Here are some points:
10 23 14 -55 4 -15 -40 -18 8 14 -1 -16 -27 -16 0 -17
-47 46 -34 36 -33 46 28 64 -14 39 34 -71 25 55 -22 7
30 -19 42 48 16 -27 17 -8 43 17 14 -17 -10 28 4 -85
-9 11 4 1 9 15 -48 3 -16 -2 8 -1 -45 -4 4 -33
70 -19 93 -39 10 -91 -41 44 -10 -47 19 -34 -9 -72 11 -103
-20 3 -28 112 -3 18 0 -3 17 -6 -8 -15 29 38 -13 35
-20 12 -22 29 5 9 -40 -7 -26 14 18 -21 -36 35 -8 -57
-34 7 -64 -23 3 -44 -37 -1 59 6 21 -44 2 54 6 21
-40 1 -64 -7 -28 -31 18 -25 19 -3 -1 -26 -5 -6 8 -24
-44 12 -10 -64 -29 23 -50 -21 48 5 0 18 -44 -41 12 23
-49 49 -50 -53 -26 6 -19 -20 51 -13 -16 -14 -30 -43 10 23
-12 15 -37 -11 16 20 -48 -15 -31 -28 3 1 -18 36 -13 -7
-49 44 -14 13 -22 31 27 -12 38 -21 4 12 30 1 15 -43
26 -12 14 -9 16 15 -62 -14 -50 16 -17 32 22 16 -27 -61
-9 29 27 42 12 -42 -12 -8 4 -4 5 28 -13 12 -3 -24
-58 31 -38 -11 -25 25 110 -15 -1 -8 -9 28 44 37 7 -27
-23 8 8 -8 12 -8 38 2 22 -21 13 6 -68 38 0 73
56 47 25 -8 3 -39 -46 -13 -28 20 10 -42 1 27 -6 -2
62 -58 11 -81 27 -47 5 18 57 -57 -1 19 -64 -47 36 -21
-8 -24 -1 -12 1 47 12 -21 -50 10 -24 72 4 -14 -24 -6
33 29 -14 14 8 10 58 -2 -7 -16 18 16 -19 5 4 -54
66 -27 87 8 8 -13 33 22 3 -17 18 16 -22 -15 37 -82
38 -47 107 -28 15 -24 20 23 12 6 13 -8 -35 20 15 -43
-65 -23 13 56 -50 -29 16 22 -1 30 -14 -37 -4 38 -13 9
19 -3 -43 -88 -12 -22 -13 -4 -1 -15 24 -21 8 -39 3 -97
-4 31 -22 -6 5 52 -59 -6 29 -23 12 3 -24 34 -6 41
-54 9 -24 -4 -38 -1 8 57 -42 59 8 -67 -22 -67 -46 61
-35 14 8 -7 -23 -58 -4 -18 1 0 -9 -16 -21 7 16 42
-4 7 -35 -19 -2 -27 -1 -3 18 4 25 -20 27 -61 4 -1
-32 49 -16 -55 -29 -23 95 -13 2 -8 -4 -9 28 -24 12 25
86 -63 58 -82 7 -3 -2 29 28 -17 46 -48 21 34 54 -55
-19 7 26 22 -4 -20 -27 -31 15 0 1 6 -17 -25 8 -61
-6 0 19 9 7 2 -24 -10 -38 17 8 -13 54 -44 -5 -18
-61 26 -81 1 0 7 34 -3 48 -1 18 -5 66 76 -4 42
98 -72 94 5 33 -47 4 25 -18 -38 4 56 -1 -41 27 -41
17 19 -29 -18 -22 -14 -45 -27 -27 -1 -18 71 -48 -58 4 -97
4 17 11 75 36 -12 23 5 29 -5 20 2 23 -10 9 -3
-26 9 -42 -58 -27 -15 -10 -21 29 14 -19 30 4 -15 14 34
-60 25 -15 -68 -17 -15 17 -19 32 -10 -2 -37 23 28 15 57
2 -9 9 -18 20 70 10 -20 -60 12 -37 51 -40 -8 -31 65
40 more points follow, each with its number after it:
-6 -34 13 38 12 61 -21 -7 -57 -24 -31 14 7 10 -23 2 0
18 -92 54 -14 32 -60 71 15 -44 -18 -11 13 20 -1 29 -28 1
25 12 -43 5 15 21 -29 -10 -6 1 20 -27 36 -10 -5 -25 2
-29 29 -14 20 -26 -62 -44 -25 9 -4 8 -1 40 -42 17 14 3
-37 -32 -53 7 -8 21 24 -1 -24 -4 12 -63 22 7 0 -6 4
-61 0 39 11 -24 42 52 -28 9 5 -27 -6 -14 50 8 75 5
48 -58 -22 -85 -43 5 -37 57 -44 30 15 7 7 16 -1 -28 6
-29 45 64 -15 -27 -6 -25 -20 -11 20 4 10 1 -11 4 10 7
39 45 2 -7 5 28 48 -3 24 11 -3 -21 56 35 2 -53 8
-22 -24 14 33 14 -1 19 -10 -18 -23 -22 16 57 34 -24 -95 9
18 -17 -9 14 18 -1 23 -13 -14 -9 -11 4 35 -81 -9 52 10
-49 7 -22 55 -44 -38 59 -21 14 12 3 -6 18 10 8 12 11
-23 3 -30 -31 6 2 -41 5 -7 -1 18 -32 -19 -16 2 -45 12
-35 6 24 -97 -25 -53 -39 13 40 12 13 23 15 -1 -14 79 13
2 13 -83 -18 10 34 5 -5 -14 6 3 -36 -41 19 7 -3 14
86 0 4 37 12 53 -31 4 -22 5 26 35 16 -13 9 -44 15
-9 -43 55 25 10 -5 56 2 11 10 17 6 -4 40 11 -22 16
66 -9 72 -7 24 -44 34 21 66 -15 0 12 -25 -24 34 33 17
123 -61 94 32 30 -41 71 23 25 -57 30 -29 -30 -55 34 -24 18
8 -11 -18 -49 -23 2 36 -24 7 -7 -10 17 -42 -37 28 -75 19
43 30 67 6 8 -8 -28 -2 -23 0 4 -5 17 35 6 61 20
-1 11 -38 -29 -9 72 -4 -31 -54 -29 -45 48 -10 -93 -15 -19 21
-45 -73 -22 38 16 -15 -26 -8 -64 2 -37 36 54 8 -43 65 22
15 30 0 4 18 -32 20 -1 1 -5 12 -9 21 52 -6 -5 23
-17 3 -22 -24 14 18 42 -19 -75 -5 -49 32 -1 75 -36 67 24
-7 -6 5 -7 3 -7 28 -12 -16 -18 -3 8 -16 -13 -6 5 25
-3 11 -15 -2 2 12 55 9 -6 -5 12 15 -37 8 -2 78 26
-33 16 -62 -86 -3 -35 39 -29 -27 0 -15 7 -19 -2 9 71 27
-10 -4 -36 -96 -13 -15 0 -28 -45 -13 -14 19 -25 -51 7 77 28
-56 -7 44 -87 -13 0 -25 6 14 -11 15 14 -62 -32 13 17 29
-67 -7 48 -72 5 26 -12 -37 -46 4 -29 18 -35 -22 -14 26 30
-81 51 -127 4 -89 102 60 74 17 111 27 -113 12 -5 -41 -12 31
-5 -1 -75 57 17 44 -4 -14 -47 5 -42 11 10 31 -30 -24 32
6 13 -2 -4 -21 45 -50 25 -24 26 -14 12 -71 -20 -24 61 33
32 -35 51 -20 -4 -127 -41 30 21 -44 -7 0 -24 -3 20 9 34
-3 0 -31 7 19 73 9 -5 -20 -4 11 5 -19 -46 -16 -26 35
-22 -30 15 -28 17 7 -15 -28 -92 -15 -29 35 -32 -11 -30 56 36
6 41 12 9 -7 22 68 -11 31 33 0 -27 -28 39 -21 12 37
26 -16 -71 -38 -17 -12 16 -10 -1 1 7 18 -45 20 -8 -40 38
12 14 18 9 7 6 15 -8 -3 -12 15 29 -40 -12 -4 -14 39
Which three of these numbered points are nearest to each point below, ignoring the 3 directions in which the first points spread most? Their numbers follow each, nearest first.
-41 1 36 -39 -14 58 -34 -36 -19 -7 -38 -10 -26 -3 -17 69 > 5 30 0
-28 5 -41 -34 -38 -64 -11 -22 4 12 -24 28 -31 -12 0 91 > 34 28 11
38 -3 -58 17 7 28 -10 -6 -28 -15 -14 3 16 -5 -10 -64 > 32 2 14
40 -14 60 55 46 -85 -2 52 -6 4 -1 -19 20 4 -13 39 > 34 13 20
-52 16 -30 -41 -21 18 10 -19 1 -17 5 -15 -79 -9 11 19 > 39 25 16
5 -24 35 -75 -3 24 21 -1 -23 12 -26 -13 -10 39 -25 27 > 24 30 36
23 37 9 61 7 1 -11 -3 23 1 23 -42 30 95 1 97 > 20 23 33
-57 40 9 -6 -39 24 -12 -31 -33 15 -21 -2 18 -32 5 36 > 7 25 11
-22 -42 46 9 26 27 9 -11 -40 -4 -23 2 23 23 -22 94 > 36 28 0
29 11 -10 21 17 20 26 -6 51 6 12 -55 -2 -1 -6 -60 > 35 2 14
54 34 97 -13 15 26 -28 -1 17 1 13 -11 6 55 1 39 > 20 7 13
8 3 -3 16 14 13 -44 -8 -21 -29 13 -2 48 -11 8 -34 > 2 12 15
-36 29 1 -43 -43 -32 -53 -21 25 11 5 5 -38 7 16 47 > 7 34 13
-39 22 -24 15 18 -15 6 -11 26 0 -3 0 -25 26 -4 100 > 17 26 39
25 19 92 15 10 -51 -9 50 51 5 36 4 19 -35 20 -41 > 7 3 39
-1 26 -24 34 0 12 -20 2 34 -16 21 -22 -62 30 4 74 > 33 39 17
-95 98 -6 36 -72 44 -8 66 29 96 18 -127 1 -22 -45 -73 > 31 12 7
-7 9 -20 16 6 -46 -19 -5 14 -1 26 15 10 62 2 2 > 23 39 34
84 -37 48 -40 29 -46 14 25 34 -41 4 44 -44 19 38 -61 > 39 23 16
-9 -38 -47 46 12 27 -58 -18 -43 -25 -46 2 10 0 -32 -33 > 32 4 0
-33 49 8 15 -35 53 36 69 -33 59 55 -78 2 -42 -25 -51 > 31 35 12
-10 18 -26 -17 -2 18 23 1 33 -23 11 13 -9 43 5 -41 > 39 19 38
18 -6 -66 -20 1 12 -7 -6 26 14 19 -21 74 23 -3 -3 > 2 15 32
0 22 -60 14 -26 -7 29 -7 29 -6 -4 17 -49 91 11 -6 > 38 39 23
18 -34 82 -6 33 -78 -40 51 28 -47 33 2 -13 -4 11 -4 > 34 13 29
-16 -13 -75 87 9 5 -8 1 25 3 1 6 -19 50 -2 -44 > 38 32 14
0 6 -35 -2 13 35 -82 -4 -42 1 -16 5 -15 11 -11 -31 > 12 2 32
-18 35 -42 -9 -9 1 -60 -22 -2 -29 -9 -17 -4 0 13 127 > 20 34 33
-40 -47 8 0 12 58 -33 -17 -49 -12 -37 24 22 12 -41 -63 > 9 0 4
-2 -1 12 22 9 11 57 -6 17 4 19 8 -21 29 -2 62 > 26 39 17
-34 -69 66 -37 -15 26 -40 -5 -32 2 -27 44 15 10 -8 -36 > 30 16 0
-89 -3 18 -5 -45 19 16 28 -19 51 16 -75 -27 -37 7 87 > 29 33 30
26 -29 52 -34 23 33 -16 -1 4 -29 3 17 56 82 -2 93 > 20 13 0
-70 -61 -41 6 -65 102 12 26 -7 94 -13 3 55 49 -29 -15 > 6 4 16
58 32 -19 -42 23 22 9 -1 8 -7 7 13 40 -34 5 35 > 15 2 8
71 14 -6 26 21 -55 55 59 33 1 41 -12 -12 49 11 40 > 26 17 23
-53 4 -35 -14 16 21 -48 5 5 -11 8 -26 10 -14 -8 20 > 12 2 0
33 25 -51 -25 -7 38 -18 -2 -5 -11 15 -53 -32 20 7 3 > 14 2 15
-71 61 -54 83 -88 81 -33 64 -33 98 24 -64 54 70 -46 116 > 33 6 20
-7 -12 57 28 11 -58 5 41 10 9 16 -13 -57 -8 11 41 > 33 34 29
13 -8 -6 22 11 -22 -11 -5 3 14 16 -47 42 -31 -5 60 > 10 2 28
-6 24 -21 -97 2 -54 60 51 47 101 -54 -23 -8 -102 -6 -26 > 37 19 11
39 -17 19 17 25 0 28 -7 -60 -5 -34 9 24 10 -31 -123 > 9 32 19
-23 -44 -23 -17 -4 15 63 -30 -38 -5 -45 35 26 -26 -13 112 > 1 28 36
-16 24 -31 -26 15 -32 -44 2 20 -6 3 10 13 49 -13 -116 > 9 12 23
26 -58 108 25 3 -90 -58 22 22 4 8 -68 -5 -71 7 -51 > 3 34 7
-16 0 -24 42 -18 -64 4 -24 1 15 -7 19 1 -42 11 -13 > 11 3 25
18 8 4 -48 13 4 -18 -6 -48 11 11 49 -20 -2 -2 -29 > 23 25 39
22 -30 0 45 12 54 -2 -23 -73 -3 -36 39 13 27 -45 -14 > 0 25 32
37 -73 53 -44 10 13 58 17 0 -21 6 40 -42 -11 9 28 > 26 16 5
-62 12 -70 37 -2 55 15 -44 -39 6 -52 36 -43 -28 -22 65 > 25 18 39
-41 10 -25 -23 -12 39 26 -18 2 -11 -12 40 -7 -36 9 68 > 25 26 39
-34 13 -27 15 -18 16 12 -21 -32 -9 -24 -18 22 0 11 77 > 28 25 0
-68 3 -3 3 -29 32 -60 -6 2 1 -16 14 -6 -12 16 -28 > 12 29 7
-5 9 -34 30 -21 -10 20 -26 46 2 -8 23 -21 -29 13 4 > 11 39 25
-57 -15 35 -32 6 21 -47 -3 11 -5 5 -16 18 42 -16 64 > 13 29 0
116 -31 102 12 18 8 75 27 56 -52 11 -7 -13 -47 22 -20 > 18 17 26
57 -2 19 35 12 16 21 -6 21 -6 15 18 44 25 -8 -29 > 15 8 23
-36 13 -27 -33 -66 59 20 60 4 88 32 -104 49 107 -44 104 > 6 33 20
72 10 54 -44 33 -32 57 49 40 -12 51 -36 -36 -115 11 4 > 18 26 10
62 -1 75 -127 1 -19 3 29 19 14 32 -42 42 -3 19 -73 > 8 23 7
-1 16 -26 13 0 46 3 -3 20 0 -8 -39 -10 95 1 -3 > 14 23 32
45 -73 58 -60 13 29 26 17 -10 -17 -35 79 -29 19 9 -55 > 16 5 24
-26 13 -39 -23 -26 23 -65 -22 -1 -9 -19 15 41 -18 3 11 > 2 0 15
-3 -5 31 57 14 33 8 -4 27 0 17 -20 26 2 2 -31 > 35 39 2
29 2 -3 33 17 -46 -67 -13 2 -15 2 17 53 -13 -6 -6 > 3 2 23
-41 -25 -63 4 2 37 85 -19 -32 -14 -18 3 75 -49 -26 12 > 21 10 1
